In the data rows, 500 means zero.
Here are some points:
[431 655 671 544 766 669 702 224 602 490 373 886 471 644 35 385 400 545 452 403 572 195 740 305
 469 361 362 753 723 421 506 430]
[418 603 621 579 801 670 667 302 611 432 398 780 469 549 195 248 483 609 460 393 571 288 717 406
 598 485 310 546 616 439 462 355]
[536 422 427 523 215 337 260 728 376 567 479 242 532 400 784 627 427 453 522 606 413 698 302 531
 492 572 656 463 414 610 510 682]
[393 529 528 471 650 614 710 412 596 435 433 524 476 501 377 419 515 505 475 474 525 357 610 415
 584 502 476 497 558 505 563 386]
[543 560 571 642 664 444 381 391 480 558 389 597 439 224 348 405 357 446 594 655 520 415 508 320
 560 453 331 450 504 498 674 452]
[537 476 552 567 523 436 417 425 474 532 464 632 447 471 384 434 439 500 557 620 528 456 564 507
 539 426 395 492 568 450 532 496]
[426 486 466 323 245 454 488 649 460 447 620 189 534 610 782 829 595 397 511 412 472 734 372 672
 399 561 639 499 466 436 500 616]
[379 644 524 466 502 593 725 491 568 457 551 643 545 649 399 393 552 624 454 359 374 406 591 465
 522 439 442 587 552 438 508 471]
[503 435 462 431 516 610 679 401 502 439 638 529 461 497 464 481 592 543 472 456 522 382 472 522
 383 445 431 432 274 492 548 323]
[566 541 611 621 701 444 320 456 590 536 367 627 396 272 360 267 264 491 559 658 501 416 624 486
 712 518 375 493 514 527 579 453]
[497 524 588 534 669 502 405 446 561 523 420 562 447 278 419 381 333 491 515 536 495 403 472 457
 539 503 388 496 380 554 533 427]
[571 526 529 611 544 340 175 576 513 587 416 412 471 264 565 498 328 417 596 674 474 630 430 503
 563 540 533 425 489 485 525 607]
[485 552 559 512 675 545 559 375 583 491 421 716 488 482 319 328 489 527 448 520 568 324 585 435
 572 411 332 481 620 466 451 404]
[454 420 547 565 664 453 377 439 483 505 421 621 445 500 389 488 515 425 545 515 474 494 535 521
 549 479 432 471 492 543 441 479]
[583 474 435 401 346 491 507 553 459 512 661 368 543 608 655 712 590 478 500 496 520 596 426 591
 347 488 587 508 451 434 485 568]
[410 614 491 393 600 720 865 368 570 418 586 680 539 754 249 520 621 588 400 332 523 318 628 419
 376 455 453 647 541 400 513 366]
[399 615 466 436 315 484 560 657 500 511 562 431 540 600 645 493 537 587 490 405 320 578 426 541
 522 485 559 529 481 485 488 590]
[513 512 568 532 765 623 703 285 650 438 498 699 508 462 275 428 526 511 466 523 612 246 656 372
 510 449 450 526 504 455 553 314]
[473 505 484 553 445 396 254 634 492 514 453 296 467 368 621 528 362 476 548 583 496 699 468 637
 580 651 595 461 447 511 442 568]
[552 545 523 626 580 397 314 469 437 556 413 488 441 242 462 471 374 438 606 630 486 524 440 384
 543 487 384 400 475 517 666 525]
[548 463 556 582 534 387 324 467 458 551 432 608 430 402 403 395 392 490 563 663 516 487 527 520
 582 457 371 448 564 465 545 512]
[560 369 497 411 388 603 651 513 490 423 584 428 518 638 575 526 606 584 444 475 587 459 549 605
 502 542 546 554 495 521 470 441]
[443 423 461 359 372 673 862 404 432 376 688 528 517 800 482 651 723 569 451 288 539 440 529 548
 280 464 563 658 386 463 491 399]
[529 513 450 524 261 427 289 606 449 537 539 333 496 431 733 540 475 511 477 466 483 711 365 558
 485 533 616 448 374 525 392 587]
[465 328 463 349 423 595 700 445 434 424 624 553 514 855 495 729 765 474 448 328 514 497 496 599
 320 443 544 588 459 495 400 447]
[555 512 583 504 687 578 602 346 601 469 498 717 448 540 283 361 458 522 512 519 551 319 677 495
 583 462 356 587 548 464 556 375]
[569 437 486 513 528 398 356 584 488 515 523 462 526 436 621 534 509 463 546 538 450 593 434 594
 505 555 489 415 453 560 487 566]
[492 387 502 457 448 566 613 418 445 481 550 579 468 647 445 578 633 456 493 497 507 418 547 430
 455 406 479 568 492 482 553 447]
[545 435 428 539 352 336 328 699 415 561 502 304 561 384 774 566 483 477 543 577 410 654 325 542
 527 553 601 398 424 616 513 622]
[546 417 535 526 517 552 551 486 518 456 479 492 492 494 503 396 471 549 480 546 603 457 593 551
 592 557 484 515 524 534 474 441]
[503 555 549 570 589 417 312 515 534 556 370 577 473 321 460 319 371 478 490 579 513 467 467 455
 633 489 381 399 582 521 446 512]
[398 557 546 571 707 551 578 433 616 473 361 501 451 378 379 347 415 488 504 547 506 382 607 408
 676 529 464 452 558 515 576 410]
[564 502 504 567 443 411 363 506 413 531 479 428 461 312 543 534 439 465 564 613 493 545 399 414
 506 487 436 413 443 521 657 533]
[628 375 337 335 133 421 476 749 394 459 653 124 547 625 890 672 638 523 436 455 504 712 325 738
 429 589 680 412 408 606 458 615]
[519 505 604 483 643 552 514 420 503 538 440 623 454 529 444 357 529 503 476 377 421 401 500 494
 517 431 311 524 502 559 443 470]
[503 497 568 589 774 579 687 346 597 486 469 732 543 475 311 370 515 528 505 530 541 278 634 360
 544 443 381 513 577 502 540 372]
[579 448 655 690 902 569 533 249 670 473 405 759 470 310 200 406 369 502 556 725 661 256 756 338
 616 520 462 594 516 467 592 307]
[446 516 634 668 929 544 552 245 576 507 286 874 410 485 119 239 455 487 514 525 512 216 704 354
 644 361 303 504 666 521 517 381]
[390 384 268 251 253 542 743 670 395 414 664 272 598 841 662 854 790 449 398 355 436 598 320 622
 235 532 728 475 416 546 466 555]
Here are 12 more points, each followed by its number:
[493 424 486 376 352 574 671 499 472 444 661 527 531 691 570 693 618 508 478 404 472 481 470 533
 337 452 547 630 409 485 527 497] 0
[576 518 546 647 510 284 62 638 513 603 346 401 415 154 584 329 192 456 604 721 408 644 458 554
 737 592 454 429 455 601 566 614] 1
[576 454 434 371 312 497 545 561 442 495 660 360 552 671 676 737 631 476 475 464 530 603 410 612
 302 476 618 521 448 454 479 584] 2
[524 463 435 390 469 537 553 539 467 512 584 462 491 567 499 546 550 511 503 508 483 496 445 564
 357 489 522 499 420 463 507 491] 3
[501 464 569 567 603 560 630 388 535 458 478 760 538 606 318 392 504 601 458 493 501 303 641 416
 562 455 435 633 582 537 487 423] 4
[369 674 549 575 591 492 503 535 599 538 423 625 494 423 411 284 407 578 519 468 346 456 564 421
 666 473 400 508 566 475 517 512] 5
[597 396 520 654 491 372 237 584 510 537 460 361 484 241 638 575 330 460 598 762 531 593 489 492
 584 622 666 474 369 551 577 540] 6
[537 426 500 659 656 381 267 558 504 625 345 460 442 254 487 401 321 414 597 779 482 535 538 465
 628 557 606 457 494 526 482 527] 7
[541 556 525 703 511 326 68 562 508 607 347 424 424 124 627 324 261 465 565 621 473 678 420 470
 677 577 526 370 437 563 426 581] 8
[453 504 474 534 566 468 453 551 479 511 427 359 529 378 535 464 425 479 517 531 527 557 426 537
 494 600 492 399 504 514 478 507] 9
[528 558 503 456 278 569 575 544 462 499 538 453 531 609 631 463 534 601 413 326 476 499 463 488
 469 460 565 599 507 557 427 558] 10
[474 456 559 400 439 641 698 474 444 390 607 424 583 773 586 767 712 494 460 309 565 525 544 527
 378 537 570 622 554 467 476 526] 11
Which of these numbered points is nearest to each point below, ignoring the 2 directions in which the first points spread most? Its number follows each.
[567 495 499 442 528 532 571 445 521 482 592 521 518 593 473 611 564 483 501 502 583 491 519 539
 398 472 515 531 518 419 492 489] > 2
[478 432 511 460 504 674 880 366 511 399 597 790 562 815 307 473 668 651 405 374 550 255 663 449
 421 417 488 704 562 504 466 361] > 4
[584 442 600 666 756 556 525 343 612 473 465 651 497 374 330 487 407 501 548 686 628 337 703 382
 556 537 535 583 481 448 593 367] > 6
[434 536 527 586 678 445 395 505 521 541 352 440 492 264 446 411 344 450 554 574 538 525 488 475
 572 581 429 392 555 502 495 481] > 9
[569 486 535 513 480 431 346 547 523 506 479 475 444 404 535 425 379 494 540 594 470 526 516 568
 603 546 462 517 461 532 561 528] > 1
[534 379 456 542 560 506 497 522 492 560 461 453 487 500 493 527 481 440 528 652 522 490 543 490
 488 532 658 513 471 493 471 480] > 7
[395 634 450 580 245 262 138 853 446 610 409 203 513 251 824 423 306 511 565 552 222 807 278 583
 673 597 623 379 425 600 482 753] > 5
[508 462 505 600 382 404 354 602 450 530 443 527 509 444 553 432 410 552 510 559 421 546 468 488
 587 535 546 539 472 613 471 567] > 4
[442 489 477 395 576 644 762 435 484 413 555 492 568 627 435 561 613 537 463 382 602 424 509 525
 355 529 453 492 554 446 470 406] > 9
[372 675 573 562 563 496 542 523 580 516 435 645 501 445 402 290 411 598 514 445 357 435 561 427
 637 469 417 520 569 469 517 503] > 5
[585 495 495 481 480 436 371 537 500 538 517 428 510 462 598 608 480 432 531 574 525 581 451 547
 461 515 542 487 493 463 514 559] > 2
[380 655 524 478 513 559 667 500 576 483 513 642 515 600 406 359 516 594 475 384 381 405 571 466
 569 438 418 565 553 439 497 490] > 5
[531 458 425 439 439 469 438 578 453 556 540 398 493 488 568 550 487 477 519 550 464 558 405 580
 411 523 540 467 389 493 505 539] > 3
[534 532 480 622 353 365 149 605 457 569 433 336 455 283 704 442 364 489 528 556 457 730 363 538
 599 567 597 401 407 537 397 614] > 8
[567 495 551 472 518 503 477 486 553 475 506 537 446 476 464 431 425 499 503 541 502 472 563 558
 575 510 427 537 492 508 551 491] > 1
[519 456 535 679 756 454 362 458 561 604 320 575 454 293 364 345 335 412 579 767 527 423 614 412
 611 534 552 504 536 509 490 464] > 7
[472 476 537 506 476 512 542 471 497 484 544 573 513 543 478 577 520 500 536 488 448 458 513 489
 445 460 483 586 450 499 549 489] > 0
[478 522 621 615 755 494 477 352 595 536 394 738 465 337 283 400 368 478 569 591 488 343 611 365
 578 471 378 579 517 484 569 424] > 0
[606 375 420 511 160 251 105 748 320 585 540 161 473 350 934 705 513 368 605 627 375 847 235 622
 505 546 616 355 307 608 530 710] > 0
[562 524 542 521 620 490 444 435 551 529 514 545 499 468 444 554 479 450 533 552 551 496 549 480
 472 476 487 509 512 421 516 502] > 2
[390 636 521 531 418 458 483 608 522 527 469 513 509 470 547 374 430 566 504 457 310 545 472 496
 606 489 478 506 508 494 499 578] > 5
[462 516 478 507 526 473 441 563 473 518 426 334 522 370 578 500 436 469 534 505 530 589 412 538
 493 604 506 396 503 513 478 523] > 9
[369 646 517 534 529 499 537 542 559 526 462 602 526 489 446 336 454 582 503 441 354 458 531 457
 611 464 438 509 556 479 516 531] > 5
[520 407 505 606 628 459 374 520 517 604 388 476 465 344 472 421 376 435 573 739 503 474 549 447
 577 544 622 497 504 511 468 507] > 7
[370 686 580 581 652 508 550 482 594 520 414 708 513 432 343 270 387 584 521 453 359 386 614 400
 662 452 379 534 595 457 538 481] > 5
[529 514 550 453 531 591 705 405 561 431 585 671 542 581 424 530 582 566 443 437 540 324 554 411
 456 437 418 589 495 498 559 400] > 0
[546 477 530 413 455 610 707 426 531 416 646 605 559 615 498 579 616 568 431 409 546 356 508 459
 400 438 433 571 437 497 540 422] > 0
[590 450 462 476 506 477 482 553 512 483 520 430 505 493 586 441 502 520 468 525 548 508 510 590
 581 540 518 435 510 569 489 496] > 1
[492 474 645 551 600 571 543 411 507 497 491 693 489 648 396 485 579 508 541 413 468 426 638 469
 557 446 402 631 605 454 485 496] > 11
[554 494 438 620 391 297 166 694 487 595 393 263 465 135 676 325 220 490 558 746 494 680 398 554
 707 626 576 339 460 580 545 587] > 1
[396 567 367 390 37 398 431 848 387 516 615 174 574 615 890 641 557 577 466 366 268 781 270 641
 446 555 697 473 395 533 474 725] > 5
[428 518 523 459 644 566 616 451 511 461 462 476 539 485 404 495 500 493 490 455 584 438 516 511
 454 546 441 465 559 485 484 435] > 9
[524 410 516 565 726 574 595 386 574 549 463 633 489 491 319 431 483 463 524 655 585 341 660 423
 505 494 554 566 533 448 466 396] > 7
[379 438 419 430 561 553 643 455 570 437 502 443 468 534 479 599 575 398 471 496 494 462 526 445
 544 520 641 461 454 549 527 397] > 7
[430 577 560 600 823 519 492 381 582 504 346 585 503 313 299 347 376 472 536 559 589 405 593 439
 560 545 354 416 595 464 484 418] > 9
[444 578 581 619 853 408 347 477 651 632 274 652 478 282 379 297 376 399 559 652 416 402 585 365
 734 486 419 418 659 525 465 511] > 7
[469 582 514 453 316 495 447 561 414 523 481 460 514 628 505 611 431 520 457 393 462 549 444 499
 405 459 585 666 542 493 483 645] > 10
[496 466 530 668 499 412 346 540 482 549 397 628 496 412 452 342 360 557 515 582 426 480 521 447
 643 512 486 524 509 624 492 544] > 4
[500 352 416 401 411 494 457 592 410 484 531 250 513 565 666 698 566 424 492 510 532 605 370 612
 362 571 674 454 385 557 446 543] > 7
[386 634 495 459 423 514 581 587 541 499 516 537 537 565 516 409 495 597 487 382 347 482 498 489
 548 468 485 537 525 462 498 536] > 5
[534 566 544 680 560 424 234 480 551 564 385 535 439 259 513 325 333 508 525 566 520 577 502 437
 638 531 491 437 477 512 425 511] > 8
[367 637 503 450 439 546 666 552 546 486 535 563 541 625 478 428 543 606 453 354 360 473 518 492
 514 460 476 557 532 440 499 517] > 5
[410 623 330 525 280 371 455 694 427 621 508 307 555 443 698 480 536 438 574 511 329 736 360 432
 527 539 615 358 573 471 490 637] > 5
[460 495 546 577 551 517 555 433 483 501 435 681 521 537 353 401 469 535 507 484 485 405 584 395
 523 488 429 610 580 526 502 488] > 4
[542 407 389 369 314 559 738 564 403 450 657 493 594 849 560 653 724 574 431 391 491 470 465 598
 316 467 601 590 489 520 461 524] > 4
